In the data rows, the value 50 means zero.
Here are some points:
tensor([36, 39, 59, 50, 36, 45, 41, 39, 50, 32, 44, 63])
tensor([54, 42, 55, 51, 49, 44, 54, 35, 63, 50, 59, 45])
tensor([50, 57, 28, 22, 51, 67, 50, 46, 73, 49, 32, 64])
tensor([43, 53, 55, 54, 34, 37, 45, 43, 58, 39, 66, 53])
tensor([67, 58, 55, 48, 43, 29, 49, 30, 62, 53, 42, 32])
tensor([43, 56, 25, 41, 71, 59, 42, 49, 46, 39, 48, 69])
tensor([50, 65, 56, 49, 52, 45, 49, 62, 59, 41, 54, 48])
tensor([67, 57, 59, 57, 64, 35, 55, 37, 46, 57, 49, 46])
tensor([50, 46, 61, 56, 51, 44, 56, 52, 51, 61, 48, 53])
tensor([24, 43, 31, 37, 46, 44, 55, 50, 47, 44, 71, 63])
tensor([62, 39, 38, 48, 54, 67, 60, 49, 71, 44, 49, 72])
tensor([53, 53, 58, 43, 58, 29, 53, 37, 57, 71, 44, 37])
tensor([50, 56, 61, 56, 34, 53, 44, 44, 56, 44, 50, 61])
tensor([41, 56, 44, 43, 43, 45, 41, 53, 49, 44, 63, 56])
tensor([56, 53, 55, 59, 58, 49, 63, 72, 55, 58, 49, 29])
tensor([52, 47, 61, 48, 47, 61, 45, 47, 53, 65, 49, 50])
tensor([54, 67, 62, 57, 48, 43, 56, 60, 32, 62, 32, 45])
tensor([44, 34, 36, 41, 34, 52, 39, 48, 54, 43, 55, 51])
tensor([36, 43, 34, 46, 45, 43, 32, 60, 49, 49, 62, 50])
tensor([59, 52, 51, 68, 58, 39, 60, 62, 43, 73, 40, 41])
tensor([50, 49, 52, 69, 59, 51, 62, 52, 39, 50, 46, 48])
tensor([46, 58, 34, 47, 51, 48, 68, 44, 41, 64, 54, 50])
tensor([51, 59, 61, 66, 68, 59, 65, 37, 41, 69, 50, 41])
tensor([46, 53, 55, 47, 28, 48, 37, 67, 57, 57, 57, 63])
Then 10 other points, each followed by its number:
tensor([52, 61, 55, 59, 58, 52, 45, 37, 46, 41, 44, 35]) 0
tensor([50, 32, 55, 52, 60, 55, 32, 39, 49, 37, 53, 63]) 1
tensor([56, 59, 38, 39, 62, 72, 45, 52, 48, 39, 54, 74]) 2
tensor([58, 63, 56, 44, 67, 35, 63, 53, 29, 59, 42, 35]) 3
tensor([49, 43, 40, 57, 34, 51, 48, 53, 65, 32, 51, 50]) 4
tensor([55, 65, 49, 51, 60, 47, 66, 54, 53, 53, 40, 44]) 5
tensor([41, 42, 40, 46, 38, 53, 45, 47, 64, 44, 53, 51]) 6
tensor([31, 39, 50, 50, 25, 45, 39, 37, 52, 54, 57, 66]) 7
tensor([52,  8, 47, 56, 45, 79, 42, 39, 57, 47, 59, 50]) 8
tensor([56, 43, 52, 48, 52, 51, 50, 52, 62, 53, 57, 63]) 9
Which three of these numbered points are nearest to each point below, ignoring the 3 directions in which the first points spread most? Their numbers follow each, nearest first.
tensor([41, 51, 40, 41, 50, 61, 55, 58, 57, 35, 46, 67]) > 5 6 4
tensor([28, 54, 58, 32, 50, 54, 37, 35, 44, 26, 61, 49]) > 0 3 2
tensor([31, 53, 49, 41, 40, 54, 37, 41, 50, 51, 50, 56]) > 7 6 0
tensor([52, 16, 44, 48, 46, 62, 52, 41, 46, 43, 63, 54]) > 8 1 6
tensor([38, 40, 57, 55, 34, 62, 48, 43, 61, 46, 54, 45]) > 6 4 7
tensor([63, 53, 62, 77, 56, 51, 62, 56, 66, 50, 29, 39]) > 4 6 5
tensor([66, 68, 56, 46, 49, 51, 54, 53, 60, 60, 37, 46]) > 5 6 2
tensor([51, 52, 46, 43, 68, 37, 64, 30, 35, 61, 40, 37]) > 3 6 0
tensor([46, 53, 59, 60, 47, 37, 60, 56, 41, 47, 39, 50]) > 5 6 4
tensor([38, 57, 40, 49, 55, 65, 35, 55, 37, 41, 57, 70]) > 2 0 1
tensor([55, 69, 62, 55, 59, 35, 58, 60, 46, 57, 21, 48]) > 5 3 6
tensor([49, 65, 51, 65, 58, 57, 56, 35, 41, 63, 54, 35]) > 0 6 7
tensor([52, 59, 49, 72, 54, 45, 60, 56, 39, 53, 29, 32]) > 4 6 5
tensor([63, 58, 56, 54, 51, 26, 58, 41, 61, 56, 42, 46]) > 5 6 9
tensor([69, 61, 58, 74, 64, 49, 63, 46, 46, 62, 29, 42]) > 4 6 5
